In the data rows, zero lies at 4.5, halfway between 4 and 5.
Some points, one per row:
[3 4 5 5 4 6 6 4 4 3 4 4]
[5 6 1 6 5 4 5 4 5 4 3 3]
[5 4 2 5 5 2 7 3 5 5 3 1]
[4 5 6 6 2 5 4 5 5 3 4 5]
[4 7 2 4 7 5 5 5 3 3 5 4]
[6 4 3 5 6 2 5 4 4 5 5 2]
[4 7 5 5 1 6 3 1 5 3 4 8]
[3 8 3 6 6 5 4 5 4 5 6 5]
[7 3 9 4 0 7 2 1 7 5 5 8]
[7 2 5 4 7 1 5 2 2 5 1 0]
[4 4 5 5 3 6 2 8 5 5 8 8]
[3 6 4 8 5 5 5 8 9 2 4 6]
[3 6 2 5 6 5 5 3 4 5 4 4]
[4 5 3 6 7 5 5 8 7 4 5 8]
[6 3 6 4 3 5 5 2 4 4 6 2]
[8 4 6 6 8 9 5 2 7 6 3 9]
[3 4 4 5 4 4 5 7 5 2 5 3]
[5 4 3 3 4 1 5 4 3 5 4 2]
[6 3 5 6 3 5 6 2 5 4 4 3]
[5 5 4 3 8 4 3 7 2 3 5 2]
[4 4 6 5 6 7 4 1 4 5 2 6]
[6 3 5 7 7 6 5 3 5 5 3 8]
[5 4 6 0 5 7 4 1 3 5 5 2]
[6 3 6 4 4 4 6 3 4 3 5 2]
[6 5 5 3 4 6 4 1 4 4 4 4]
[2 5 7 6 2 7 4 5 8 3 5 9]
[4 4 5 4 6 3 5 5 4 5 4 3]
[5 4 3 7 4 3 7 3 6 3 3 4]
[5 5 5 6 6 2 4 6 5 5 6 3]
[6 7 1 9 6 3 5 7 8 3 3 5]
[3 9 4 5 2 7 4 3 6 4 2 9]
[5 6 5 4 8 5 4 7 4 5 4 4]
[5 5 6 2 4 6 4 2 3 4 5 4]
[3 3 6 3 3 4 4 5 3 4 4 5]
[3 2 5 2 2 4 6 6 3 5 5 4]
[4 3 6 1 2 3 4 7 3 5 5 3]
[4 5 3 6 4 4 6 2 3 4 4 1]
[5 5 2 8 6 5 6 2 5 5 6 5]
[2 3 5 2 4 4 6 9 5 4 4 2]
[5 5 4 4 7 4 4 6 5 5 5 3]
[4 5 6 6 0 6 6 4 6 2 4 8]
[5 3 7 3 6 6 3 3 5 5 6 6]
[4 5 2 4 6 2 5 2 3 5 5 1]
[5 5 5 6 4 6 5 5 6 5 4 6]
[7 5 1 7 6 2 6 7 5 4 2 2]
[2 3 4 6 0 6 5 4 4 4 4 3]
[4 4 3 5 4 5 4 7 6 3 6 3]
[4 5 4 5 8 5 4 5 5 5 5 5]
[4 5 3 7 6 5 4 9 7 4 5 6]
[3 6 7 4 3 6 4 4 5 3 3 9]
[6 4 3 7 8 5 7 2 5 4 4 3]
[5 5 4 6 8 2 5 6 4 4 4 1]
[4 7 4 7 8 2 4 7 4 4 5 3]
[2 7 3 6 4 5 6 1 4 4 4 7]
[5 4 1 4 4 2 5 3 3 5 2 0]
[4 3 7 4 5 6 4 4 6 2 5 7]
[3 6 3 8 5 4 6 0 4 4 3 8]
[8 2 5 4 4 4 4 3 3 4 6 4]
[5 5 4 6 9 2 4 6 4 4 4 2]
[4 4 5 1 6 6 3 3 5 5 6 4]
[7 2 7 5 6 7 5 3 5 5 4 6]
[6 7 4 6 4 6 6 1 5 3 5 8]
[3 5 7 6 3 7 4 5 6 4 3 9]
[5 5 6 4 7 9 4 2 6 6 4 9]
[5 7 4 7 4 5 5 9 7 2 4 6]
[4 3 5 3 5 0 4 6 5 7 5 0]
[1 5 8 7 0 7 4 4 6 2 6 8]
[3 6 6 6 3 6 4 6 7 4 5 8]
[5 5 1 5 5 2 6 5 4 5 4 2]
[5 3 4 5 6 3 5 2 3 6 2 1]
[6 6 4 7 5 5 4 4 5 2 4 7]
[6 5 1 8 5 2 6 6 6 5 3 3]
[5 5 5 0 4 5 3 3 2 6 4 4]
[3 5 5 4 4 5 5 7 5 3 5 3]
[5 4 6 2 5 7 3 3 5 5 6 4]
[4 7 5 5 5 6 4 5 7 4 4 8]
[3 2 4 8 4 6 6 7 8 1 5 8]
[9 2 5 5 4 3 5 5 4 4 4 2]
[4 4 4 1 4 6 3 3 3 6 5 3]
[2 5 3 3 3 4 5 9 6 5 5 2]
[2 5 4 4 3 5 5 9 5 4 5 4]
[6 7 5 3 1 6 2 2 4 4 5 8]
[1 4 4 5 2 4 5 8 4 4 5 4]
[7 6 2 8 6 3 5 7 7 3 3 6]
[6 4 4 3 3 3 5 2 3 5 3 1]
[3 6 3 4 6 4 5 4 4 6 4 4]
[4 6 4 4 6 5 4 5 4 4 5 4]
[6 3 6 5 4 4 6 3 4 3 5 2]
[3 3 4 2 2 5 5 7 4 4 6 5]
[3 5 4 4 3 3 5 7 5 6 4 4]
[6 7 3 7 5 5 4 7 6 3 5 5]
[5 6 4 6 8 6 4 4 6 5 4 7]
[4 3 7 0 5 5 2 5 3 8 5 3]
[4 4 1 7 6 2 7 4 6 6 4 2]
[4 2 5 2 1 2 5 5 4 5 4 3]
[5 4 4 1 4 5 4 3 3 6 6 2]
[5 3 4 5 5 2 4 3 3 6 2 2]
[5 5 7 2 5 5 4 1 3 5 5 4]
[7 3 4 8 7 1 7 2 3 5 0 2]
[5 5 2 6 5 4 5 3 4 5 6 4]
[7 6 2 8 6 2 8 4 5 6 4 1]
[3 4 6 7 0 5 6 4 5 4 6 7]
[4 5 5 4 7 2 4 8 3 5 3 3]
[2 1 6 2 2 4 3 7 3 4 4 4]
[5 5 4 5 6 5 5 5 4 4 5 4]
[5 4 5 2 4 5 4 4 4 7 6 2]
[5 3 5 6 4 6 5 2 4 4 5 4]
[5 5 6 9 6 5 5 6 8 4 6 7]
[3 6 3 5 6 4 5 4 4 5 4 4]
[8 2 4 5 5 3 6 2 5 6 2 1]
[5 3 5 0 5 6 3 2 2 8 4 4]
[3 5 8 6 0 7 4 4 7 4 6 8]
[8 5 6 7 7 7 4 3 5 5 2 8]
[7 4 5 2 4 5 4 1 4 6 4 4]
[5 4 5 0 6 6 3 2 2 6 4 2]
[2 5 5 3 2 5 3 8 3 5 7 2]
[5 5 5 6 9 1 4 8 3 6 4 3]
[7 3 4 3 3 2 7 3 4 7 3 0]
[7 4 2 5 5 1 5 3 3 5 3 0]
[2 3 7 2 2 4 4 5 3 4 5 4]
[3 7 6 5 3 7 5 6 7 4 7 7]
[4 4 5 4 6 3 5 5 4 5 5 3]
[3 7 4 6 5 4 4 4 5 4 2 6]
[7 3 8 3 6 5 5 2 4 5 3 3]
Then 16 other points, each followed by its number:
[7 2 6 6 6 0 6 2 2 4 0 0] 0
[6 5 3 3 2 4 6 1 4 6 2 5] 1
[5 6 4 6 3 7 5 8 6 4 4 9] 2
[5 5 4 5 5 6 5 8 6 4 4 6] 3
[5 2 4 5 7 2 5 5 5 6 5 0] 4
[5 5 4 6 5 5 5 8 6 4 4 5] 5
[6 5 3 6 4 5 6 3 3 4 5 3] 6
[7 2 8 5 7 6 5 2 6 4 5 7] 7
[7 3 3 6 4 4 8 0 2 4 4 3] 8
[8 6 3 4 4 2 5 3 6 7 3 3] 9
[3 4 4 4 4 4 5 9 4 4 4 2] 10
[7 2 5 6 6 2 6 3 4 6 2 3] 11
[5 4 7 2 5 5 4 2 4 5 5 4] 12
[5 7 2 8 6 5 5 7 7 3 4 5] 13
[3 3 6 1 4 5 4 1 4 7 5 2] 14
[7 2 9 3 4 7 4 1 4 5 4 2] 15
Which of these numbered points is nearest to each point below, looking only along the 5 directions in which the first points spread most? Its number follows each.
[5 4 7 2 5 6 4 2 3 5 4 5] > 12
[9 6 3 4 3 2 4 3 5 6 2 3] > 9
[5 3 3 0 3 6 3 2 2 7 4 3] > 14
[7 2 9 3 4 8 4 1 4 5 4 2] > 15
[7 3 7 7 9 8 5 2 6 5 3 9] > 7
[9 2 6 3 2 6 6 1 3 5 7 3] > 15
[5 4 4 6 6 3 6 1 5 6 4 1] > 9
[5 3 4 5 5 2 4 2 2 7 2 1] > 9
[5 5 4 8 5 3 5 8 7 4 5 5] > 5
[7 4 2 6 3 4 7 1 3 5 3 2] > 8
[5 2 5 4 7 0 4 6 4 6 2 1] > 4
[5 2 6 4 8 0 4 6 4 6 1 0] > 4
[9 5 3 4 4 3 5 3 5 6 3 3] > 9
[2 5 5 4 4 3 6 8 3 3 4 2] > 10
[2 7 5 6 3 7 4 6 8 3 5 9] > 2
[9 3 4 4 2 4 7 1 5 5 3 2] > 8
[7 2 9 3 5 6 5 2 4 6 2 3] > 15
[8 6 3 6 4 3 6 3 3 5 2 1] > 9
[2 5 5 6 4 6 4 6 6 1 5 9] > 2
[4 2 7 3 5 6 3 3 3 5 5 5] > 12
[2 6 7 7 4 7 5 6 8 3 6 8] > 2
[4 3 4 0 4 4 3 2 2 7 4 3] > 14
[6 3 5 6 6 2 5 3 5 5 2 3] > 11
[3 5 4 3 4 3 5 8 4 3 5 2] > 10
[6 9 0 9 5 4 5 5 7 5 4 6] > 13
[5 5 3 4 3 6 5 1 3 5 4 4] > 1
[5 3 5 5 6 1 4 5 5 6 5 1] > 4
[7 1 5 5 7 0 5 2 2 5 1 0] > 0
[6 3 4 5 6 1 5 2 2 6 2 0] > 0
[3 3 6 1 3 5 4 0 4 7 5 2] > 14
[7 1 3 3 3 2 6 2 4 6 4 0] > 0
[9 2 5 5 5 3 5 4 3 5 3 1] > 11
[4 5 5 5 7 6 4 8 5 2 6 6] > 3
[5 6 3 3 3 6 6 1 3 5 4 5] > 1
[6 2 2 5 6 1 5 7 4 4 4 1] > 4
[3 4 2 3 4 4 6 9 5 3 5 2] > 10
[6 2 5 5 7 3 5 2 4 5 0 3] > 11
[5 3 3 5 5 2 4 3 2 7 2 2] > 9
[4 5 4 7 6 4 5 6 6 4 4 4] > 5
[5 3 4 4 5 3 4 2 3 6 2 0] > 9
[4 6 6 3 6 5 3 6 5 4 6 5] > 3
[8 2 6 6 5 7 5 2 7 6 5 8] > 7
[7 7 1 9 6 3 6 8 7 3 3 6] > 13
[8 3 4 6 2 5 7 0 4 4 4 2] > 8
[7 4 2 5 3 4 7 1 3 5 3 2] > 8
[7 3 5 6 2 5 7 1 4 4 4 2] > 8
[2 5 5 3 4 3 6 8 3 3 4 2] > 10
[4 0 5 2 6 0 3 5 3 6 3 0] > 4
[6 1 8 4 3 6 4 1 5 4 7 3] > 15
[5 4 7 2 5 5 4 2 2 5 4 5] > 12
[6 5 5 5 6 6 4 6 5 2 6 7] > 3
[6 7 1 8 8 4 7 7 8 5 4 6] > 13
[5 3 5 1 9 2 3 5 3 6 3 1] > 4
[3 5 3 4 4 4 5 9 5 3 4 1] > 10
[6 4 5 3 5 6 4 2 3 4 5 7] > 12
[8 4 2 7 3 1 6 5 5 5 3 0] > 0
[9 2 6 2 2 6 5 1 3 4 6 2] > 15
[9 2 5 5 5 3 5 5 3 4 4 2] > 11
[6 4 2 5 6 3 5 3 5 4 4 2] > 9
[4 6 5 6 7 3 4 7 6 5 4 3] > 5
[4 5 4 7 6 3 5 7 5 4 4 3] > 5
[5 2 5 4 5 0 3 5 5 6 6 1] > 4
[8 2 5 3 4 3 6 2 3 5 4 2] > 11
[6 3 5 6 6 3 6 3 5 5 2 4] > 11
[8 3 4 5 3 6 7 1 2 3 4 3] > 8
[8 5 3 5 4 2 6 3 4 4 3 1] > 9
[3 5 5 8 2 7 4 6 7 1 5 9] > 2
[4 8 3 3 3 4 5 0 1 5 3 5] > 1
[2 4 4 2 2 5 3 9 4 3 5 2] > 10
[5 3 5 1 2 4 3 1 4 6 6 2] > 14
[7 3 3 6 5 3 7 4 4 6 3 1] > 11
[5 5 6 3 5 5 4 2 4 5 4 5] > 12
[6 4 3 7 6 2 5 7 7 4 4 3] > 5
[4 4 5 0 4 5 3 2 2 7 5 3] > 14
[6 4 4 5 6 2 6 2 3 5 2 2] > 9
[5 8 0 8 4 4 5 6 6 5 3 6] > 13
[5 2 5 3 5 2 5 5 5 6 5 1] > 4
[5 6 2 9 7 3 6 4 4 6 5 8] > 13
[4 9 1 8 6 5 6 4 6 4 2 8] > 13
[4 6 1 7 6 4 5 7 6 2 4 6] > 13
[6 5 2 4 5 2 5 2 2 5 5 1] > 9
[7 3 3 4 7 1 4 2 2 6 3 0] > 0
[3 6 3 5 7 2 5 3 4 6 3 1] > 9
[5 5 4 6 4 6 6 3 4 3 6 4] > 6
[4 5 4 6 3 5 7 8 6 3 3 4] > 5
[8 2 4 4 3 2 6 3 4 5 4 1] > 0
[8 5 6 7 8 7 4 3 5 5 1 8] > 7
[5 4 4 6 7 2 5 7 5 5 5 4] > 5
[3 5 3 3 3 4 5 9 5 4 4 1] > 10
[4 6 3 4 3 4 5 9 5 5 4 1] > 10
[8 2 5 3 4 3 4 3 3 4 4 3] > 11
[4 6 3 5 4 4 5 3 2 4 4 5] > 6
[5 3 6 1 3 5 4 2 3 7 4 2] > 14
[4 3 4 4 6 2 5 5 4 7 5 1] > 4
[6 1 7 4 6 7 4 1 3 6 2 2] > 15
[8 2 7 3 2 5 4 2 2 4 5 3] > 15
[7 4 2 4 4 3 6 1 2 3 3 3] > 8
[4 4 4 6 8 1 5 6 6 5 5 4] > 5
[5 4 6 3 5 6 4 4 4 4 5 4] > 12
[8 3 6 7 9 8 5 2 7 6 4 9] > 7
[5 5 2 6 6 3 6 2 5 6 6 1] > 9
[1 5 6 7 2 7 5 6 7 2 5 9] > 2
[6 5 5 4 3 4 6 1 4 6 6 4] > 1
[4 5 5 8 3 7 5 6 7 3 5 9] > 2
[4 7 1 7 9 5 4 8 5 4 4 7] > 13
[5 3 5 1 3 4 4 2 3 7 4 2] > 14
[5 5 2 7 5 5 6 2 4 5 6 5] > 6
[3 3 6 0 5 5 3 1 3 7 5 2] > 14
[8 0 5 3 4 4 5 2 4 6 5 3] > 15
[5 3 4 4 6 3 4 2 3 6 2 0] > 9
[5 5 4 5 5 6 5 8 6 4 4 6] > 3
[7 4 5 6 4 5 7 1 4 4 4 4] > 8
[4 6 6 4 7 5 4 6 4 3 6 6] > 3
[5 3 4 4 6 0 4 4 3 6 4 1] > 4
[5 1 6 2 5 0 2 5 3 7 3 0] > 4
[8 1 6 2 2 4 4 2 4 5 5 2] > 15
[3 4 3 6 6 7 4 8 6 5 6 7] > 3
[8 2 4 2 4 2 4 3 3 5 4 3] > 11
[2 6 8 7 3 7 3 6 6 3 2 9] > 2
[2 6 4 6 3 5 6 5 3 4 2 5] > 6
[8 0 6 2 1 3 2 2 4 5 6 2] > 15
[5 4 4 6 5 1 4 6 4 4 3 6] > 5
[5 4 7 1 5 8 4 4 4 4 6 5] > 12
[7 5 3 8 6 1 6 5 7 4 3 2] > 11
[5 7 6 3 4 4 4 5 6 4 5 6] > 3
[4 6 4 6 6 4 6 6 5 4 5 3] > 5
[3 3 4 3 5 4 5 9 5 3 3 2] > 10
[3 4 3 3 4 4 4 9 5 3 4 1] > 10
[5 4 8 3 5 6 3 4 5 4 7 3] > 12
[7 3 6 6 5 7 5 3 7 5 5 8] > 7
[8 6 2 7 4 1 7 2 6 5 0 3] > 8
[7 2 6 4 6 8 5 2 6 5 5 7] > 7
[4 4 4 0 4 5 2 2 2 7 4 2] > 14
[7 5 2 6 3 4 6 1 3 5 4 3] > 8
[9 3 6 4 3 6 6 1 3 5 6 3] > 15
[6 1 6 4 7 7 5 3 5 5 4 8] > 7
[5 2 4 4 6 3 3 2 3 6 3 2] > 9
[2 5 4 2 4 3 5 8 4 3 5 2] > 10
[4 3 5 0 4 4 3 2 3 8 4 4] > 14
[4 7 6 6 3 7 4 6 7 3 5 8] > 2
[4 5 4 5 5 6 3 8 7 5 7 7] > 3
[4 7 1 3 3 4 4 0 1 4 4 4] > 1
[5 4 3 6 5 6 6 3 4 4 4 4] > 6
[6 3 5 8 8 7 5 2 5 4 2 8] > 7
[8 1 7 3 4 5 3 1 6 5 6 6] > 15
[3 5 3 6 4 5 6 9 6 4 5 4] > 5
[4 6 2 6 2 5 5 0 3 5 3 6] > 1
[6 6 2 9 6 3 6 7 6 3 3 5] > 13
[4 7 3 5 6 6 4 3 4 4 4 6] > 6
[4 7 2 3 4 5 4 0 1 5 5 5] > 1
[2 6 7 7 3 6 4 6 6 3 2 9] > 2
[4 8 3 3 4 5 4 0 2 5 3 5] > 1
[6 3 4 7 3 5 6 1 5 4 5 2] > 8
[5 8 2 8 4 4 5 5 6 4 3 6] > 13
[1 3 5 2 2 3 4 8 2 4 5 3] > 10
[5 5 5 2 5 7 3 3 5 5 6 4] > 12
[5 5 1 6 4 3 6 0 4 4 3 0] > 8
[3 5 5 5 4 4 4 4 5 5 4 7] > 3
[5 4 3 4 6 2 6 5 4 6 5 0] > 4
[7 3 3 5 5 2 6 3 5 6 2 1] > 11
[6 2 5 4 5 2 5 3 2 6 4 2] > 11
[5 7 3 2 3 5 5 0 1 5 4 4] > 1
[7 2 7 4 6 7 5 2 6 4 5 6] > 7
[7 6 1 8 4 1 7 2 5 5 1 3] > 8
[5 6 1 8 8 4 5 9 7 2 3 5] > 13
[4 5 4 6 6 4 6 6 6 5 3 5] > 5
[5 3 5 1 3 4 4 1 4 7 4 2] > 14
[7 1 6 3 3 5 5 3 3 4 5 2] > 15
[3 5 5 7 2 6 4 6 7 2 5 9] > 2
[5 2 4 0 4 6 4 2 2 7 4 4] > 14
[7 4 6 7 8 7 4 3 6 5 5 9] > 7
[6 4 3 6 3 4 6 0 2 4 4 3] > 8
[5 6 5 6 6 2 3 7 5 4 6 3] > 5
[6 5 5 3 5 6 3 2 2 4 5 7] > 12
[5 5 2 7 5 5 6 2 4 5 6 4] > 6
[6 5 5 3 3 3 6 1 4 6 6 4] > 1
[3 5 7 7 3 7 4 6 7 2 6 9] > 2
[5 6 0 9 7 4 5 9 7 3 4 4] > 13
[5 3 6 1 4 4 4 1 3 6 5 2] > 14
[5 8 3 8 6 5 6 4 6 5 4 7] > 13
[4 3 4 0 4 6 3 3 2 7 4 3] > 14
[2 5 2 3 3 4 5 9 5 4 5 1] > 10
[2 5 4 3 2 3 5 8 4 5 4 3] > 10
[6 3 7 5 7 7 5 2 5 5 5 7] > 7
[5 3 5 2 2 6 6 0 0 7 4 0] > 14
[3 5 3 3 4 5 5 9 5 5 5 2] > 10
[2 5 3 3 3 4 5 9 5 4 5 1] > 10
[4 3 3 4 6 1 7 5 5 5 5 1] > 4
[3 5 2 4 4 4 5 9 5 4 5 1] > 10
[2 5 3 4 3 4 5 9 5 4 5 2] > 10
[6 3 5 0 4 4 4 1 3 7 4 2] > 14
[8 2 4 3 4 3 5 3 3 5 5 3] > 11
[2 6 4 1 2 3 5 8 3 6 5 3] > 10
[7 2 6 4 6 7 5 3 5 5 5 7] > 7
[5 6 0 9 6 1 6 6 6 4 2 3] > 13
[3 6 3 4 5 5 5 3 4 5 4 4] > 6
[2 2 4 4 4 4 5 8 3 2 5 3] > 10
[8 2 4 4 4 4 4 3 3 4 5 2] > 11
[4 6 2 5 2 5 5 1 3 5 3 5] > 1
[6 2 7 5 6 6 4 2 6 5 5 6] > 7
[2 5 4 3 2 4 5 8 3 5 6 3] > 10
[4 5 2 5 7 0 4 6 5 6 4 0] > 4
[7 2 7 3 3 5 6 2 3 5 6 2] > 15
[2 4 5 3 3 4 5 8 4 5 6 3] > 10
[1 4 5 2 2 4 5 8 4 5 6 3] > 10
[5 3 3 4 6 2 6 2 2 6 2 1] > 9
[2 4 5 2 3 5 5 9 4 5 5 3] > 10
[3 3 5 1 2 5 5 9 4 6 6 3] > 10
[2 5 5 1 1 5 5 8 5 5 5 2] > 10
[7 2 7 2 3 6 6 1 2 4 5 2] > 15
[2 6 7 6 4 7 4 5 8 2 5 8] > 2
[4 4 4 1 4 6 3 2 2 7 6 3] > 14
[6 3 4 4 6 2 5 2 2 6 2 2] > 9
[3 3 5 3 3 4 4 8 4 3 5 3] > 10
[5 3 5 1 4 5 4 2 4 7 6 2] > 14
[5 5 5 4 9 2 3 7 4 5 4 1] > 4
[2 4 3 5 3 2 5 9 4 2 4 2] > 10
[4 6 3 4 4 4 5 9 5 4 4 1] > 10
[5 5 2 7 5 5 5 1 4 5 6 5] > 6
[5 4 2 4 4 2 5 3 4 5 3 0] > 9
[1 2 5 2 2 3 4 7 3 3 5 4] > 10
[0 3 6 2 3 2 4 7 2 4 5 3] > 10
[6 4 9 5 6 9 5 4 6 5 7 6] > 7
[3 5 6 7 4 6 5 7 6 3 4 9] > 2
[6 2 8 4 3 6 4 1 5 4 6 4] > 15
[3 7 2 8 4 4 5 8 8 5 3 6] > 13
[2 5 3 4 2 4 5 9 5 5 4 3] > 10
[4 2 7 2 5 7 3 3 4 5 4 5] > 12
[5 4 4 5 6 1 5 5 4 5 5 1] > 4
[5 7 3 3 4 5 5 1 2 5 4 4] > 1
[5 2 5 4 5 0 3 5 5 6 6 2] > 4
[3 4 6 1 2 4 5 8 4 4 4 3] > 10
[2 5 5 6 4 6 4 6 6 2 5 9] > 2
[1 6 4 5 4 7 5 7 8 3 5 9] > 2
[7 5 4 4 4 5 4 1 2 5 2 3] > 1
[7 5 6 7 8 6 5 3 5 5 2 7] > 7
[5 5 2 6 5 5 6 2 4 5 6 4] > 6
[6 5 6 3 5 5 5 2 3 6 4 5] > 12
[5 5 2 7 5 4 6 2 4 5 5 4] > 6
[5 5 0 6 6 2 8 1 6 5 5 0] > 9
[2 4 5 4 2 3 5 8 5 5 4 3] > 10
[4 5 6 2 6 7 3 3 4 4 7 5] > 12
[7 1 8 5 2 6 3 1 7 5 6 5] > 15
[4 4 6 2 5 7 3 3 4 4 6 4] > 12
[4 5 4 5 4 7 5 8 6 2 6 5] > 3
[1 3 5 3 3 4 4 8 2 3 5 4] > 10
[4 8 5 4 2 6 4 1 6 5 1 9] > 1
[6 3 4 3 6 2 5 5 3 5 4 2] > 4
[5 3 5 0 5 5 2 3 2 7 5 1] > 14
[5 7 3 5 3 6 6 1 3 4 6 7] > 1
[2 5 4 4 2 4 5 9 4 4 5 3] > 10
[5 3 4 4 6 3 4 3 3 6 2 1] > 9
[5 8 3 8 7 5 6 4 5 5 3 9] > 13
[3 6 5 5 4 6 5 6 7 3 6 9] > 2
[2 7 6 5 4 7 5 6 7 3 6 9] > 2
[9 2 5 2 3 4 5 2 3 5 4 2] > 15
[5 5 6 2 5 7 2 4 5 5 7 4] > 12
[4 5 4 5 5 6 3 8 7 4 7 7] > 3
[2 4 3 5 4 3 5 8 4 3 5 3] > 10
[2 5 7 6 1 8 3 5 8 2 5 9] > 2
[4 5 1 7 6 4 5 7 6 2 3 5] > 13
[6 1 6 3 4 5 5 2 5 4 6 3] > 15
[4 3 4 0 4 4 4 3 3 7 3 4] > 14
[2 6 6 6 2 7 3 5 7 4 5 9] > 2
[2 7 6 5 3 7 5 6 7 3 6 9] > 2
[6 4 4 5 3 6 6 3 4 3 3 3] > 6
[3 7 3 6 3 5 5 4 5 3 4 5] > 6
[4 6 2 6 3 5 5 0 3 4 3 8] > 1
[5 6 2 4 4 5 4 1 1 5 4 4] > 1
[3 5 2 4 3 5 5 9 5 3 5 2] > 10
[2 5 7 6 1 7 3 5 7 3 5 9] > 2
[5 5 6 5 9 1 4 8 3 4 3 2] > 4
[5 4 3 5 6 3 5 4 4 5 5 2] > 9
[3 5 6 7 3 6 5 6 7 2 6 8] > 2
[3 7 6 8 0 7 6 4 6 4 1 9] > 2
[4 5 6 1 6 5 2 5 4 5 4 5] > 12
[4 6 3 5 5 6 4 3 4 4 4 6] > 6
[8 5 7 3 5 9 4 2 7 4 6 9] > 7
[2 5 6 6 4 6 5 6 8 3 6 8] > 2
[5 4 3 7 6 3 5 5 5 5 5 5] > 5
[4 5 7 3 5 5 4 2 3 5 5 4] > 12
[2 6 2 4 2 3 6 9 4 3 4 2] > 10
[5 5 2 8 4 4 5 9 7 5 6 5] > 5
[8 5 2 5 4 1 6 3 4 4 2 1] > 9
[3 4 4 4 2 4 5 8 4 4 4 3] > 10
[3 3 5 2 3 5 4 8 4 5 6 3] > 10
[5 3 6 0 4 6 2 3 1 7 3 3] > 14
[4 3 5 5 8 1 4 7 4 5 5 2] > 4
[8 2 6 2 3 5 4 3 4 5 5 4] > 15
[2 5 8 6 1 8 5 4 7 3 6 9] > 2
[5 4 5 0 4 6 4 3 3 6 6 2] > 14
[5 8 3 8 7 5 6 4 5 5 3 9] > 13
[2 6 4 7 3 5 6 5 3 4 2 5] > 6
[4 4 5 6 7 0 5 5 3 4 5 2] > 4
[2 6 6 6 3 6 4 7 6 4 6 9] > 2
[9 2 5 2 3 4 5 2 3 5 5 2] > 15
[7 1 8 4 5 6 3 1 6 5 6 5] > 15
[4 3 2 5 5 2 6 4 5 4 3 1] > 9
[5 7 2 8 8 4 4 8 5 5 6 6] > 13
[5 4 4 6 7 2 4 7 4 5 5 4] > 5
[2 7 4 7 2 5 4 7 6 3 4 9] > 2
[7 6 6 5 7 8 4 2 7 5 5 6] > 7
[0 3 6 2 2 3 4 7 3 5 5 3] > 10
[3 8 2 4 4 5 3 0 3 4 3 6] > 1
[8 1 5 4 4 4 5 2 4 6 5 4] > 15
[3 9 1 8 6 6 6 4 6 4 1 9] > 13
[8 1 8 5 5 7 3 1 6 5 6 6] > 7
[2 4 4 3 3 5 3 8 4 3 6 3] > 10
[6 5 6 5 6 9 3 2 7 7 4 9] > 7
[4 1 4 5 2 6 6 2 3 4 3 3] > 1
[4 5 5 6 8 1 5 6 4 5 3 2] > 4
[9 2 5 3 3 4 4 3 3 5 5 3] > 15
[3 5 4 2 3 5 3 8 4 3 6 3] > 10
[2 5 4 4 2 2 5 8 4 4 3 4] > 10
[7 5 2 5 4 2 7 3 4 6 2 0] > 9
[1 5 7 7 0 7 4 5 6 2 5 8] > 2
[3 5 4 3 3 6 5 9 4 5 5 3] > 10
[3 7 6 7 0 7 6 4 6 4 2 9] > 2
[5 4 5 4 9 1 3 8 4 4 4 1] > 4
[2 6 5 1 2 4 5 8 3 5 5 4] > 10
[6 5 6 5 5 8 3 2 7 7 4 9] > 7
[2 5 5 6 0 6 4 7 6 1 4 9] > 2
[5 6 6 0 4 5 2 2 2 6 4 3] > 14
[5 3 5 1 4 6 4 2 4 6 7 2] > 14
[4 6 5 5 2 5 4 1 5 4 4 9] > 1
[4 5 4 3 7 5 4 6 5 4 6 6] > 3
[6 4 4 3 5 4 2 2 3 7 4 5] > 12
[2 3 5 2 2 4 4 7 4 5 5 4] > 10
[6 4 9 5 5 9 5 4 6 5 7 6] > 7
[4 6 4 6 5 4 3 6 5 4 5 7] > 3
[2 5 5 2 2 5 5 8 5 4 5 3] > 10
[9 5 4 4 3 2 5 3 4 7 4 2] > 9
[0 4 4 4 1 4 4 9 4 4 5 4] > 10
[4 5 5 0 5 6 4 1 2 6 5 3] > 14
[6 4 6 1 4 4 3 2 3 7 3 2] > 14
[6 7 1 7 8 5 5 8 6 4 5 4] > 13
[4 8 5 5 1 6 4 1 6 5 1 9] > 1
[5 4 5 2 5 4 4 1 1 6 2 2] > 14
[4 6 4 7 6 4 6 6 5 4 5 3] > 5
[7 7 1 7 4 4 4 7 6 5 5 6] > 13
[6 3 6 2 2 5 5 2 4 7 6 1] > 14
[3 4 5 2 5 5 5 9 4 4 5 3] > 10
[5 8 3 8 6 5 5 5 5 4 2 9] > 13
[4 5 3 7 2 6 5 7 5 2 5 9] > 2
[5 3 7 4 6 9 3 2 6 5 4 9] > 7
[7 3 6 3 6 9 3 2 6 6 4 9] > 7
[4 4 6 1 7 5 4 5 4 4 5 5] > 12
[5 3 5 3 4 5 4 4 2 5 5 5] > 12
[7 7 4 3 5 5 4 1 3 5 3 5] > 1
[4 4 3 2 7 2 4 6 3 7 4 1] > 4
[5 5 4 3 5 2 4 4 3 5 2 2] > 9
[4 6 7 6 3 8 5 3 7 3 5 9] > 2
[2 4 7 6 0 6 3 5 8 2 6 9] > 2
